These are runs of 7 systems, one row a step. Runs of the same system follow the same rule from any start.
seq 1, J635 (10 x 18):
[[ -2   0 -12 -48  13 -33  -2  10 -42  16  11 -11  15  28 -10  -7 -28  25]
 [  2   6  -8   1  -2  -3  -2 -16 -51 -30   5 -32 -37  43   2 -16  13   0]
 [  4 -14  -7  26  -4   6  18  -7   9  10 -29 -22 -12  26 -37 -10  43 -39]
 [-22 -52  -7  16  19 -27  -9   7  26   7  -6  -5  43  -3   4  -8  28 -25]
 [-43   3  33  24  -3  -8 -33  21  18 -17  30   0  32  19  19  -6 -30  -5]
 [  2  48  30  36 -11  -2   6  -1 -25  15  37  11  23  13 -19  30 -13   6]
 [ 39  12  -8  21  -3 -10  14 -11 -25  -5  39  23 -12 -26  15  15  50  -1]
 [  4  -7   1  -8 -25  25  -9  12  21 -11  -7  30 -31 -38  29   5  26 -41]
 [-13 -15   1  -4 -12  30   6 -13  26  14 -36  14  17 -37  14  31 -41  -5]
 [  4   0  -4  -7  11   4  12 -11  26  -1  16   3   0 -15  13  -8 -42  68]]
seq 2, J165:
[[ 41   7  13  33  39  25  13   0  37   6   7  19  -1  17 -25 -15   8  19]
 [ 15  -6  -9  -9   2 -30  -4  28  -8   3  58  25 -14  38  17 -26   4  -6]
 [-36   0  16 -15 -19 -15 -15 -17 -58 -21  18 -18  -6  -3  26  23  -8   4]
 [ -3  -5  14  14   5  29  12 -46   2 -18 -45 -11 -27 -31  -1  27  22  -1]
 [ 20 -15  -5 -12  23  -4  12  13  58  23 -17  37 -14 -10 -11  -4  21 -27]
 [ -8  20   5 -18   7 -49 -14  30   6  23  30  24  37   8   7  13 -28   0]
 [  5  53   2  25 -19  -7   5 -19 -40 -13  13 -22   5   0  -3  21 -18  34]
 [ 31   3 -30  11 -26  26  24 -12 -15  -9 -20 -15 -43   1 -10 -13  36 -16]
 [-11 -42 -27 -33  -9 -10 -13  25  12  11 -28   4  10  -5  18 -11   6 -49]
 [-34   5  15  -4   5  -3 -23   6  25   3 -22  -9  48 -10   1  14 -50  13]]
seq 3, J533 (10 x 18):
[[-23 -10 -14 -39 -19 -22  25 -11  21  21  -7  15 -24  -8  16  17 -48  10]
 [-16  13 -18 -36 -16 -35  29   4   7  33  -7 -19   2  -2 -33  -4 -24  35]
 [ 35  20 -37  -5   4  -6  17  10   0  24 -28 -27  23  13 -43 -20  -1  19]
 [ 36  -5 -42  12  -5  32  -6  15  -4  -2 -39 -20  13  31  -7 -28 -17 -21]
 [-21 -32  -7  19 -21  35  -3  -5 -13 -12 -14 -26  -3  45  10 -18 -35 -22]
 [-44 -24  12  33 -24   4  13 -19  -8 -15  22 -37  -9  25  -3 -16   3  14]
 [-16  -2  12  32 -10  -7  -3   9  -4 -17  29 -29  11  -4 -20 -23  59  14]
 [ 16   6  18  32  16  15 -32  19 -11 -18   9  -1  38 -19  -1  -7  51 -17]
 [ 14   2  27  25  19  32 -35   0  -5 -32   9  29  11 -14  43  17   2 -22]
 [-18  -4  41  -5   4   8  -6  -8   7 -13  35  43 -32 -11  40  23 -11  -3]]
seq 4, J258, 10 rows:
[[ -2  -2   5  -3  26 -28 -16  -5 -44 -11  38  -5  24  28  16  -2 -23  35]
 [  1  23   6  -4 -19  38 -21  -9 -41 -43  -3 -15 -20  -9  29   2 -22  20]
 [ 29 -14   4 -13   5  34  13 -20 -27   3 -12  33 -35 -14  11  27  21 -31]
 [  2 -26  -6 -31  46 -33   8 -19  34   4 -18  23 -33  11  12   4  -6   2]
 [-18  34  22 -41  12  -3 -13  20  19   5 -27 -15 -10  11 -38 -12 -24  21]
 [ 34  42  -7  14   7  -2  10  -5 -35  10 -14 -22  13  11 -48   8  28   5]
 [ 40  25 -52  26 -11 -32  -3   2  12 -23  -9  -7 -12   2  24 -11  21 -17]
 [-29  -2  -6 -13 -28 -12 -26  29  29  -2 -28   0   4 -14  15   2   5 -58]
 [-40 -29  13  18  -7  -6  21 -21  22  29 -22 -17  27 -14 -30  20  10 -10]
 [  3   4  -9  28 -20  -1  31   9  41  18  35  -1   9  -6 -17 -24  -7  43]]
seq 5, J258 (10 x 18):
[[-10  14   2 -31  16 -24 -16  27  41   1 -35  -6 -25  18 -25 -22  15 -23]
 [ -7  26  11  23  15 -15  -7   2  17  10 -36 -32  22  19 -54   1  22 -15]
 [ 18  40 -25  59 -23 -18  11   4  30  -2   1 -17  13  12 -14  -8   9  -8]
 [-13  19 -11  24 -45 -30 -10  33  17   4  25   8  16  -3  19   1  10 -43]
 [-51 -25  14  21 -25 -21  -5  -7   4   1  14 -12  33 -30  16  19  14 -15]
 [-24 -17  14  27 -24  26  17  -9  29   3  23   6  18 -44   9   5 -12  36]
 [ 12 -17  11  -7  -4  18   9  20 -11  24  53  36  32 -17  10  -1 -17  25]
 [  2 -27  -4 -20  18  -3 -15  -6 -50 -12  28  -1  26   5  32   1 -29  32]
 [  5 -14  -1 -25  -7  49  -8 -16 -39 -28 -12  -8 -22  -9  25  -3 -27  22]
 [ 30 -30   1 -30  19  38  17 -16 -25   7 -13  24 -43   7  -1   4  10 -10]]
seq 6, J884 (10 x 18):
[[-16   4  15   4 -27  26  15  24  39   6  36   9 -11  -6  -8 -28 -25  39]
 [-14  18  28 -10  -6 -12  14   7 -35  26  42  -3  22  -9 -37  12  16  32]
 [ 22   9   9   0  29   5 -12 -26 -47 -38  15 -10 -14 -11  16   1  21  44]
 [ 20  -3  27 -21  16  54  -3   1  -9 -12  -4  25 -49  13  -6  -9   3  -8]
 [-16 -40  27 -25  36 -13  13 -18   1  27   7  35  -5  12   0  25  -4 -16]
 [-31   5   6 -36  23 -49 -11 -14  30 -18 -16  -5 -23 -12  18   8  -9  23]
 [ -1  52   7 -13   2  -7 -10   0  11   2 -55 -14 -15  -4 -35  19   7 -16]
 [ 43  -6 -26  21  34 -19  -5 -14  -2   9 -37   6  22   4  -1  19  27 -38]
 [ 10 -18 -41  -7  -7 -15 -21  25  30 -18 -11  10  -7   6  41 -26  -4 -39]
 [-37   2 -10   6 -56  -3   6  13  11  20 -10  -7  12  11   4  13 -38 -41]]
seq 7, J102, 10 rows:
[[-11 -37  -9  -3   3 -28  28  -9  31   8  43  17 -14  -3  21 -11  -4  31]
 [ -7  -3  37 -31  24  -5   4  11  -1   5  37  12 -21  -8 -24 -14  38  30]
 [ 27  36  30  19  35  19 -15 -14  -7 -35  -1   5 -30   4  -2   3  28  14]
 [ 17  21   3  10   5   7  -6  -6  17 -12 -12  26 -45  38  19  13 -27 -39]
 [-20 -17   8 -10   8 -31  13 -21  -8  30 -13  16  -3  23  -5  40  -4 -48]
 [-35   3  -1  -4  13 -63   0 -23  17   0 -22 -28  13 -10  -9  20  15   9]
 [ -8  39  -2 -27  -3 -13 -14  31  39   3 -35 -22   4 -16 -33 -21   4  11]
 [ 35  25  -3   5  10  31 -31  30 -11   2 -35  -2  39  -6 -17  -2   8 -29]
 [  6   1 -29  18 -17   5 -26   1 -29 -18 -12 -12  34  15  40   5 -41 -20]
 [-21 -23 -32 -19 -53  -5  28  -3 -23  24   7 -16   7  -5   5   3 -36   6]]
seq 8, J533:
[[ 25  15  -9  20  -2  20   9 -19 -15  12 -46  -1 -12  27 -18  26  -4 -46]
 [-22 -16 -27  23 -36   0  11 -19  35 -16 -30 -14 -26   0  26   2 -15 -27]
 [-63   4  13  -2 -42 -21  -5  23  24   3  12 -28  14   0 -10 -13 -12  -1]
 [  1  33  10  43 -12 -10   6   8  -5  13  27 -17  50  -1 -29   2   5  29]
 [ 55  29 -17  31 -15  38  -7  20  -8 -18  16   5   3 -13   8 -22  19   6]
 [  6 -31  13  -5 -20  61  -9  16 -18   1   5  27  -3  -8  18  -2  -2 -36]
 [-34 -50  18   2  -4  20  12 -36 -11  -4  15   4   2 -24  29  21 -20  21]
 [-22  -4  22 -24  14 -12   1  -2  15 -17  24 -10 -17 -27  -3 -19  17  60]
 [ 28  -1  13 -21  48 -15  -6  23   3  22  12  16  22   2 -31 -14  37  10]
 [ 53  -6 -25  -6  47  -6 -18  -9 -28 -10 -19  20  13  12  26   9   5 -16]]
seq 9, J787, 10 rows:
[[  4 -22  11  36  37  -9  -5 -14   5 -21  21   4 -13  60  13 -14   2 -13]
 [-39 -16  40  27   6 -17  13 -11   8   3  39  -1 -14  26 -17   0  24  -2]
 [-24   6  26  31 -10  -9   6 -10  25 -16  25  -7  -6 -39  -3   2  51  19]
 [ 10  28  13   3   4  -7 -16   8  44 -21   4  29 -26 -44  22   6  31  -2]
 [  2  16  10  -4  -1  -6  -8  -3  31   5 -12  43 -19 -21  29  39 -12 -41]
 [-20  -4 -17  -5 -42 -15  22 -16   9  14   5  17 -11 -12  34  33 -47 -13]
 [-15   2 -22 -39 -54  -2  32   9  -2  28   7  -2 -18 -21  -9   0 -26  19]
 [ 13  -2 -26 -43 -19  16  11  11 -16  24 -34 -14  16 -42 -23  -2   7  13]
 [ 33   0 -33 -33  23   6 -24   6 -23  -9 -42 -12  27  -6  10  -6 -21  10]
 [ 20   9  -8  -8  31   2 -14   1 -24   5 -22  -9  15  57  -9  -4 -46  -4]]
seq 10, J165:
[[  2 -22 -11 -37  13   3  17  -2  36  27 -51  11 -23  -3 -22   5  -1 -24]
 [ -4   6  -1 -12  32 -48  -8  15  24  32 -11   5  41  23 -21   7 -24  -5]
 [  8  58  -5  18   5 -30  -6  -2  -5 -12   8 -23   5  32 -13  -5 -26  35]
 [ 12  26  -7  16 -24   6   5   4 -28 -17  -2 -29 -35  32 -18 -20  30 -15]
 [-18 -32 -17   1 -12  -8 -22  12   1 -22 -26 -19   1   0  19 -15  35 -52]
 [-40  -3  24   1  -2  12 -34  15  49 -18 -26  -4  23 -29  16   0 -19  -7]
 [ -2  22  36  38   3  26   5  14  40  12  20  11  26 -13 -30  -3   2  22]
 [ 34  -2 -14  24  -5  -5   9  19  -6  -2  61  14   8  -2   8 -28  29  25]
 [  2 -10  -3 -32 -25  17 -13  11 -56 -21  32   5 -11 -16  36  -7   2   7]
 [ -8 -33  15  -1  -2  50   2 -32 -36  -4 -27   3   2 -22  15  33 -10 -12]]
seq 11, J787:
[[ 12 -11  17  33  39  -4   5  -6   3  10  33   0  41  26 -18 -10  -3  35]
 [ 20  19  22  27  20 -15   1  -5 -33  -7  56   8   4  11  -7   1  39  22]
 [ 13  11  22  22  13   6  -1 -24 -20 -31  11   6 -46   0   8  10  53 -12]
 [-13 -20   8  12  16  -7   6 -31  40 -23 -15  11 -51  -2  21   6  25 -19]
 [-39 -11  14  -3   5 -37  11 -10  62  10  -1  16 -15 -12   5  14  -5  -1]
 [-25  34   5  -2 -27 -39  12   4  28  23  15  11  14 -41  -2  31  -9  13]
 [ 17  52 -25 -12 -46 -12   4  15  -8   4   1  11  -5 -42  12  20   1  -5]
 [ 20   9 -32 -35 -30  12  -4  14 -15   2 -35   8 -24 -12  18   6 -11 -40]
 [-16 -36 -27 -33 -13  15   0   0  -4  12 -44 -14   4  12   9  -2 -44 -22]
 [-20 -22 -15 -20  -7   6   6  12  -2  20 -12 -29  38  17 -20 -21 -49  30]]
seq 12, J635:
[[  5  20  -4 -35 -30  21   0  14 -34 -13  29  -4 -17 -20  13 -17 -20  46]
 [ 33   5  -6 -25 -10  53  14  -3 -43   4 -22  -6 -28  -3 -23  -6   5   7]
 [ 32 -56 -33 -17  24  24  19 -14  -3   7 -30   0 -13   9  -3 -20  12  -6]
 [-32 -53  -3 -29   9  -3   0  10  32   6 -10  -7 -12  33   5 -30 -24  -6]
 [-49 -11  31 -13  11 -16   1 -10 -12  14   1 -25  12  38 -29   6 -28  13]
 [ -1  12  27  24  37 -23  -3 -21 -27 -13  19 -22   2  33 -24  -2  31  24]
 [ 13  18  18  21  25 -19 -16  13   7 -10   7  11 -11  22 -12  -5  56 -45]
 [-10  -3   0  21   0 -28 -18  -1  11   5 -15  17  23  -3  21  32  14 -65]
 [-24  11  -2  48 -23 -21  -3 -15  33 -16  11   2  15 -17  38  22 -23  -3]
 [-10  49  13  18 -35  -4   7  15  28   6  28   7  11 -38  -9   8  -3  30]]
seq 13, J102, 10 rows:
[[ 14  40  10  28  -7 -18  13  -3  -2  -6  54  20 -31  32   7   1  -7  14]
 [ -5  17  16   6 -23 -18  18  -4  -3   7  26  23 -47  -1   0  23  41 -34]
 [-34  -8  32  15   9  -6  -8 -25  25 -19 -19   4 -25 -22  11  26  36 -29]
 [-33  14  36  -4  20   0 -14  -3  57  -1 -31  10  -2  -5  -6  18 -29  -3]
 [ 15  36  15 -13  29 -19  -9  13  15  32 -17  24  35  -4 -21  30 -25  -4]
 [ 24  38 -26 -20   7 -46 -24  11 -22  -6 -10   3  25 -15  22  21   1  -9]
 [ -3   8 -32 -45 -32  -3 -13   8 -26 -10 -39 -20 -15 -24  15   3  -4 -16]
 [  8 -40 -31 -14  -5  36  10 -16  -8   4 -56 -24  11 -19  -4  -5  -3  -6]
 [  8 -48 -32   3  23   9  -1   3  16   4 -11 -17  39  15   5 -34 -24  19]
 [  7  -9  -9 -16   3  -2   2  25 -30  13  37 -14  25  33 -17 -36 -17  35]]
seq 14, J884:
[[ 26 -17  15 -25  48  23  -7   1  -7  24 -26  27  11  22 -18  11 -18 -15]
 [ -2 -23 -19 -34  38 -52  -6  -2  12   4  -6   8  -9  35  16  -7 -23   0]
 [-30  20 -12 -22 -17 -32   2  -4  11  -6 -36 -32 -39  26 -15  -4  -9 -15]
 [ -2  -4 -10  36   5  -5   8 -27   9   5 -51 -32  12   4 -31  13  30 -26]
 [ 13 -18 -17  29  19  -2 -27  22  42 -19 -16  -4  32  -6  15 -28  31 -25]
 [-16  18   7  17 -28  -4 -32  46  14  -2  16  10  28  20  16  -7 -25 -44]
 [ -5  21 -12  52 -35 -19  18 -16  -3   7  34   2  14  14  13  21 -31   1]
 [ 17  12 -24  25 -39   3  31   1  18  -2  30  -7 -20 -28   0 -18  27  29]
 [ -2  -8  14 -10 -31  35   1  20 -35   7  24   2  16 -42  -9  -5  40  -1]
 [ -1 -20  22   0  12  37 -18 -10 -38 -16  20  11  27 -20  32  13 -25  24]]

Name the system that made each run.
seq 15:
[[-19  -8  -2 -34  19 -19 -31  -9 -27  -9 -41 -17  30 -14  18  25 -17 -10]
 [ 24  23 -22   8  17  15 -13  -8  25 -14 -53 -15  -3  23   4  -4 -47   3]]

J884
seq 16, 2 rows:
[[  7 -13 -50  -8 -27 -44  16   9  -6  -2  19 -14 -23  18  15 -28  24 -11]
 [-51 -16  -1  -5 -48  10  -5  11 -12  -4 -17 -36   3  -7 -10  -6  15 -29]]

J635
seq 17:
[[  6 -32 -48  -2 -16 -16  15  19  45  14 -20  -7   4  -5   1 -29  19 -25]
 [-39 -12 -13  -1 -40 -11 -22  28  -3   6 -13 -30  47  -9   0 -10  -1 -29]]

J884
seq 18 (2 x 18):
[[ 16   0 -28 -29  18 -49 -16  -2 -22   3  -6  15  29 -18  34  26 -11  -3]
 [  8  51  12 -34  14   1 -12  -6 -10  -8 -32   1 -30   9  -6  21 -35  12]]

J533
seq 19, 2 rows:
[[-15  -2  36  43  -1  10  27 -23  -9  10  41   5 -12  34 -21   8   2   7]
 [  1  23  23  20   6 -19  -5   2   2 -24  62  19 -27  14  25  -6   8  21]]

J258
seq 20, 2 rows:
[[-16 -38  -4  39 -10  17  -3 -18   8 -21 -17 -15  16 -30  17   1  40 -20]
 [-14  -1  20  22  -7  34 -29  33  46 -12   3  15  29 -24  17 -13 -14  -9]]

J884
seq 21:
[[ 23   3 -19 -10 -40  51  25   2   3  12 -15  16 -36 -10   1   1 -22 -13]
 [-33 -50 -15 -18 -36  20  29  -3  11  26 -10  -8   4 -21  -1  -2 -23   1]]

J533
seq 22 (2 x 18):
[[ 24 -23 -12  16  34  30   3 -21  40  -8 -43  -3  13 -23  -1  -8   0  18]
 [ 24  -1  -1  -9  47 -36  -8   9  21  14  23  34  21  21  17  -1 -26  15]]

J787
seq 23:
[[-18  -8  13  -2 -11   2  18 -41 -24  -9  16   5 -10 -38  26  38 -13  35]
 [ 11  -5 -13 -26   4  -5  27  -9  46   4  -1  25 -40 -36   8  -4   0  33]]

J102
seq 24:
[[ 16  28 -15 -54   5 -37  -1   3 -10  -9  -2   8 -48 -16   7   1  21  10]
 [ -4  15  -5 -19   5 -12   1 -25   0   7 -66 -13 -17  -3 -15  35   0 -32]]

J787
seq 25, 2 rows:
[[-15 -14   0 -24   3 -28  13   6  21  29  -6  20 -27  43  -8   4 -23 -40]
 [-50 -22  -3   3 -33 -25  18 -15 -15  23  -2 -32  32 -13 -15  20  -3   4]]

J787
seq 26 (2 x 18):
[[  2  21  32  23  -9  61 -18   6  13 -12 -19  18   0  -5   6  15 -31 -22]
 [ 24  -6  -2  15  20 -16  22   1  28  39  29  44  24   5  -3  17 -21   5]]

J884
seq 27:
[[ 10 -17 -14   7  19 -41  16  11  23  31   3  -1  25   5 -32 -12  46 -14]
 [-14  14 -18  24  -2 -23 -24  25  37 -18  -1 -32  38   7   2 -35 -11  18]]

J258
seq 28:
[[ -1  20  15  10   5  31 -29  17  16 -22 -34 -26  27 -37 -23 -14  25  13]
 [ 18  -8  18  36  28  33 -21  19  40  -5   6  27  33  13   9 -12 -19  -9]]

J533
seq 29 (2 x 18):
[[ -2   5 -30  26 -17 -19  11   5  70   1 -29 -12  -1 -15  -6 -13  15 -13]
 [-14   9  -5 -25  -8 -46 -22  46  30  16  12  19  28 -14  13  -2   0 -25]]

J787
seq 30:
[[ 24   1 -14 -33   4 -10  27 -17 -30  39  -5  28  -3  -6  -2  38 -27   0]
 [ 22   7 -35 -17   6 -28  26 -31 -22  26 -26  -2  -4  16  -4  31 -32   4]]

J165
seq 31, 2 rows:
[[ 39  31 -12  32  19 -35 -15  13  -1  -5  20  20  10  25   9   1  27 -32]
 [-34  20   0  15 -14 -34 -33  -2  18 -26 -18 -10   6   3  35  19 -19 -32]]

J258
seq 32:
[[  4 -15 -38 -28  -3 -23  21  14  37  32 -34 -14  -9  16 -29 -24  -4  -7]
 [-26 -19 -26  -8  -8 -35 -12   6 -14   6 -30 -48  35   7 -17 -10  18 -20]]

J884
seq 33:
[[-34  -2 -13  -6 -31 -24 -12  -6   9 -31  13  -5 -22  -4  55   0 -31   1]
 [-38 -13  43 -28 -22  34   3   0 -13  10  -2   9 -11 -40 -12  21  16  -7]]

J258
seq 34:
[[-40  20  44  -2  10  -3 -28 -12 -30 -31  -8 -30  -8  16  -5  11  10   0]
 [ 30  31  11  52  33   3  -4 -18   7  -6 -27  -8  10  19 -27  14  26 -14]]

J635
